Where one turn sends some rows of the set: a few examples, then the rows asked:
sinuz: [  0  -3 -19   3  17 -12 -16  15  18   9   1   8   5  22  -6  -3  18 -18
  -9  -1  25 -10  -5   7 -17 -13   0  20 -14  29]
kagas: [ -9 -13  -7  14   4   1  -8  15  18  11  -1  12  -2   1  -4   3  -2  -2
  24   7  21 -30  25  -9 -27  -7  -9  11  -9  32]
ruv: [ -1  -7 -19   5  24   8  -2  19  -9   8  -9   2   0  13  -4  -7  -7  22
  -5  -2  -4  10 -17 -21   8   6  -4  26  41  -1]
bekit: [ -6 -15 -18  14  26  12  -1  20  -6  16 -16  14  -1   9  -5  -4 -11  29
  14  -2  -1  -1   2 -20  -1  10 -10  28  34   1]
nik: [  0   9 -12  15  11  -9 -12  -6   5  18 -13   6  11  32   0  -4  26 -13
  -9  -3   4  -9  16   4 -16 -11  -1  20 -24   8]
Tomus: [  0  26   5 -17  -4  -6  -7  -9   0 -11   9 -14   5   2  -4 -11  10 -11
 -13  -6   3  22 -11   1   8   2   4  -1   6   1]
Vofit: [ -8   3  -7 -12   2 -10 -10  14  11  22   3   5   5  19  -4 -10  20 -14
  -9   6  17 -11   6  27 -17   5   2  16 -17  16]
luz: [ -8   1   3  14  -4   3   5  -2   7   8   2   5   8  12   5   5   6  28
  26  20  14 -25  34  -9 -27   8 -10   7 -20  10]
Gabu: [ -9  15  20  -5 -19   5   2 -11   1  -8   8  -8  -1 -20  -3  -4  -8   5
  21   0   1   0  19 -16  -3   6  -6 -14  13   2]
kifa: [  7  22  -7   2  -4 -22  -7 -10   0  -3   5 -17   3  21   9  -5  15 -15
 -20  -7  -5   3  -9  -8   0 -19  11   4   4  -4]
Lozet: [-14   7  11 -13 -27 -10   3   8  10   6  20 -13  -7 -15   6  -2 -11  -2
  14   9   5 -22  15  -1 -11   3   8  -7  16   4]
lut: [  4  -6 -22  10  22  16  -6  13  -9  13 -19  13   4  14  -2  -3  -6  27
  -2  -2   2  15  -9 -15   5   7  -3  36  28   1]
kino: [  3   8 -10  -8  -3 -20 -12  10  14 -10  18 -16  -2   7   3  -1   3 -18
 -14  -2  14  -4 -22 -10  -1 -18  12   4  15  17]
gaber: [  3  -9 -19  15  19  21  -4  12 -10  14 -20  16   2   6  -1  -2 -13  33
   7   1   0   9   1 -22   2   7  -6  33  29   1]
vek: [ -5  14   0 -22 -13 -18  -4   9   9   6  19 -16   0   6   4  -9   9 -18
 -16   2   9  -3  -9  16  -4  -1  13   3   9   4]
Rizi: [ -6   2   1  25  -5   2  -2  -9   5  16 -14   9   0   8   4   4   2   5
  24   3   2 -28  42 -14 -23  -8  -5   6 -12   8]
zagi: [  3  -5 -19  11  12  18  -1   9 -11   9 -13   7  -2   3  -1  -2 -16  32
   7  -1  -3  10  -4 -26   7   8  -1  27  36  -2]
nonu: [-16  -6   3  -3 -11   0   1  14  14  26   3   8  -2  -1  -3  -3   5   0
  21  12  14 -31  34  14 -26   8  -5   7  -9  16]
Nal: [  5  20  -2  -8  -4 -18  -2  -7   2 -11  18 -22   8  25  10  -2  17   8
 -16  10   8   5 -17  -4  -1  -1  10   4  -3  -1]
Tukev: [ -5  14  11   1 -19  -7   8  -8   2 -12  21 -19   1   2  14   8  -4  24
  15  15   4 -14  10 -23 -10   0   5 -10   8  -2]
Zere: [ -2 -12 -23  10  30  10  -4  23  -7  15 -16  10   3  19  -7  -7  -2  23
  -1  -3   0   8  -9 -14  -1   8  -9  31  30   2]
gupi: [ -4  14  -2  -6  13   5 -12  -4   4  11 -11  14  12  17 -11 -11  26 -10
 -10  -3  15  13   8  16  -8   7  -9  13 -21  13]
pevu: [ -7 -10 -14  10  18  11   1  19  -7   8  -7   4  -3   5  -2  -5 -16  28
  10  -2  -6   3  -7 -26   4   7  -4  20  46  -4]
kuf: [ -2   8 -10   2  12  -6  -5   0   7   7   0   4  16  37   2  -2  28  11
  -9  14  17  -6   7   9 -19   6  -2  19 -29  12]
misus: [ -8  -2   1   4 -16 -10  -2  10  15  -8  17 -11  -8 -15   5   4 -16  -2
  21   4  11 -24   7 -25 -13 -14   1  -5  21  18]
der: [  5  -1 -20   7  16  14  -4  11  -9   8 -12   5   1  10   0  -2 -10  27
  -1  -2  -2  18 -12 -21   9   6   0  29  33  -2]
Nofu: [ -2  15   6  12 -21 -11   1 -14   1  -5   7 -14  -5  -5  11   2  -7   0
  14  -1  -9 -17  17 -27  -6 -16   7  -8  15  -6]
bedak: [-10   4  12   6  -2  14  -2  -5   4  12 -13  18   6  -5 -11  -5   6   7
  26   3  11  -8  38   0 -18  12 -17   4 -14  15]

luz turns into Tukev
misus turns into kino
Gabu turns into Tomus
Where do these go?
der turns into lut
bekit turns into pevu
kifa turns into nik
Lozet turns into vek

